(in the rows, 128 means zero)
Where one turn sends some rows of the set: a few examples, then the rows asked
Pur: [104  98 128 115 123 126 119 101 117 147 134 132 153 138 130 129 122 115
 132 112 126 124 158 127 126 142 115 108 191 166 147 152 146 143]
Susep: [121 111 123 141 114  86 113 125 108 130 139 122 144 122 144 141 127 124
 119 109 133 129 132 140 123 169 125 116 163 169 124 138 118 138]
Bapi: [155 101 126 123 139 134 116 137  93 140 115 133 151 110 117 127 112 103
 117 118 137 143 133 132 160 123 133 144 156 172 136 128 152 150]
Vusol: [135 104 144 108 122 109 125 100  96 134 134 104 138 130 101 138 139 124
  90 134 144 139 132 130 123 106 117 111 159 146 130 107 114 136]
Sitin: [138 126 141 125 142 126  91 124 131 119  94 132 128 131 136 130 121 137
 105 111 127 101 105 121 135 142 127 112 145 153 128 112 125 153]
sugor: [108 112 126 124 171 118  96  92 120 124 118 161 131 122 155 121 124 132
 124  92 142 143 124 113 148 133 122 144 150 159 123 142 118 150]
sukes: [122 114 132 137 111 120  63 112  92 140 131 134 126 120 136 141 108 138
 112 100 140 125 146 124 138 150 140 114 146 159 141 131 137 117]
deto: [126 114 120 123 134 116 117 123 136 151 118 183 126 120 124 146 124 138
 101 137 133 118 114 119 146 115 144 123 168 172 145 116 139 155]
luzas: [137  88 133 134 150 114 115 111 114 128 121 155 144 155 113 137 109 121
 123 140 153 140 138 138 155 117 121 126 179 147 149 134 136 123]
rim: [116 124 139 127 137 120 110 111  83 152 107 123 162 130 137 136  88 131
 112 150 133 128 131 135 150 141 138 112 161 139 128 123 138 128]
gamu: [125 115 154 125 148 111 100 107 118 112 139 137 119 117 102 161 139 143
 117 116 140 153 159 108 137 114 103 125 163 158 124 137 118 125]
dab: [135 126 114 132 141 142 114 114 108 137 120 102 145 137 131 134 123 134
 110 128 132 159 113 123 146 156 128 129 153 146 155 124 139 146]
lafa: [109 145 124 111 122 105 107 104  93 139 112 137 121 127 138 160 125 115
 128 125 137 119 131 105 119 105 120 118 171 137 133  97 139 127]
mef: [124 124 151 127 124 154 118  90  97 135 123 159 156 127 127 128 107 141
  96 128 121 129 130 105 171 126 130 122 170 172 119 125 124 144]
bib: [137 106 139 108 121 112 127  99  96 136 130 105 133 128  99 140 142 128
  91 139 150 138 128 127 122 116 121 104 157 148 131 108 117 136]
kabe: [107  92 135 142 128 107  97 115  90 127 122 133 114 124 128 138 115 111
 109  96 141 128 154 154 153 115 133 106 156 156 143 137 129 167]
vil: [135 128 145 115 109 121 124 107 106 131 124 117 119 136  96 137 139 123
 117 116 148 125 127 125 125 121 114 111 175 148 133  95 105 140]
dop: [118 109 144 125 119 133  96  97 126 146 119 118 128 116 123 137 137 120
 139  83 138 141 153 104 118 117 131 109 144 162 116 128 120 157]
nimok: [135 119 140 142 154 123 117 117 103 135 146 116 136 138 152 130 138 130
 120 137 119 137 146 116 137 123 152 134 141 175 135 141 152 160]
gali: [124 141 131 108 122  93 119 121  84 138 108 157 140 141 107 154 140 115
 112 126 134 140 136 120 129 135 117 143 164 158 120 118 102 126]
kinim: [105 119 143 135 151 116 111 124 103 129 129 149 127 102 127 149 143 117
 107 128 138 112  99 121 156 124 121 127 148 150 123 150 155 163]
Kuf: [125 108 159 123 124 151 119  91 113 140 126 159 148 118 114 123 100 135
  88 120 129 140 136 112 157 127 136 115 156 174 111 144 129 145]
suta: [125 119 137 150 140 133  89 116 111 129 131 135 144 136 125 135 142 139
 130 126 143 117 125 151 165 108 148 110 153 152 116 158 137 128]
Duta: [ 97  98 118 108 138 126 120  91 127 141 139 123 153 133 136 126 114 109
 124 104 132 126 140 138 131 124 128 111 180 172 140 154 155 142]
buna: [125 128 123 144 140 107  94 123 120 148 120 143 150 124 109 137 122 153
 113  98 131 138 149 130 148 125 138 110 132 171 158 143 146 157]
reg: [124 116 125 114 143 123 116  87  81 130 132 119 178 121 113 121 151 130
 115 121 127 146 138 125 135 120 114 140 165 167 129 147 117 133]
zub: [123 110 159 120 125 151 114  87 113 142 126 154 150 118 114 121 101 132
  91 122 128 139 131 112 161 124 136 115 155 174 107 143 130 147]
negi: [108 143 140 103 123 138 118 128 122 122 128 141 118 111 102 128 121 132
 133 128 117 139 136 119 121  88 141 125 158 160 125 131 137 132]
sas: [ 95  98 116 108 139 128 124  94 129 141 138 127 146 128 135 124 115 113
 124 106 136 120 139 139 130 125 130 108 182 170 142 154 154 139]
Lape: [116 124 118 109 121  92 105 115 108 137 118 127 124 118 131 156 123 111
 131 111 152 133 126 109 103 104 124 112 140 143 130 112 146 121]
sotom: [116 107 154 146 127 106 120 116 105 124 152 165 104 125 142 120 117 131
 132 123 146 145 128 131 117 124 135 121 162 158 142 128 132 150]
denu: [100 123 111 103 149 120 112 113 113 142 128 132 143 125 127 163 136 138
 113 124 135 149 154 134 146  94 143 145 180 159 145 121 109 140]
lepar: [123 137 126 103 138  99 115 120  92 130 103 154 135 134 114 152 138 118
  97 121 134 145 117 137 137 111 140 134 143 162 103 110 108 123]
Mup: [ 84 147 128 114 154 126 113  90 104 127 105 144 143 133 117 154 127 124
 111 105 119 120 127 118 154 108 150 114 148 172 110 125 145 130]
Rivi: [ 98 126 130 126 157 121 100 104 124 127 116 160 122 130 143 120 128 132
 147  86 138 129 121 113 151 144 123 133 156 159 126 129 116 151]
finu: [107 128 128 126 131 125 103 118 109 137 114 129 118 146 128 146 125 129
 113 145 117 101 107 137 139 142 129 121 142 179 117 161 121 142]
Barof: [111 126 126 108 126  92 105 117 112 144 119 128 122 115 131 158 126 112
 131 108 147 137 127 115 101 103 120 111 141 142 125 111 144 128]
Lona: [107 113 131 121 168 116  90  91 120 126 118 161 132 122 152 121 127 131
 123  87 140 145 121 116 147 134 120 141 147 162 123 142 119 151]
Sut: [123 135 127 103 135 101 113 120  86 126 100 156 132 138 118 154 137 121
  98 123 141 145 116 137 130 114 141 133 140 164 110 115 105 125]

suta goes to nimok
Rivi goes to mef
zub goes to Duta
Now find these:
gamu goes to negi
Sut goes to bib
Vusol goes to Barof
dab goes to sukes
Mup goes to reg
kinim goes to Bapi
sotom goes to deto
vil goes to lafa
Sitin goes to rim
sugor goes to Kuf

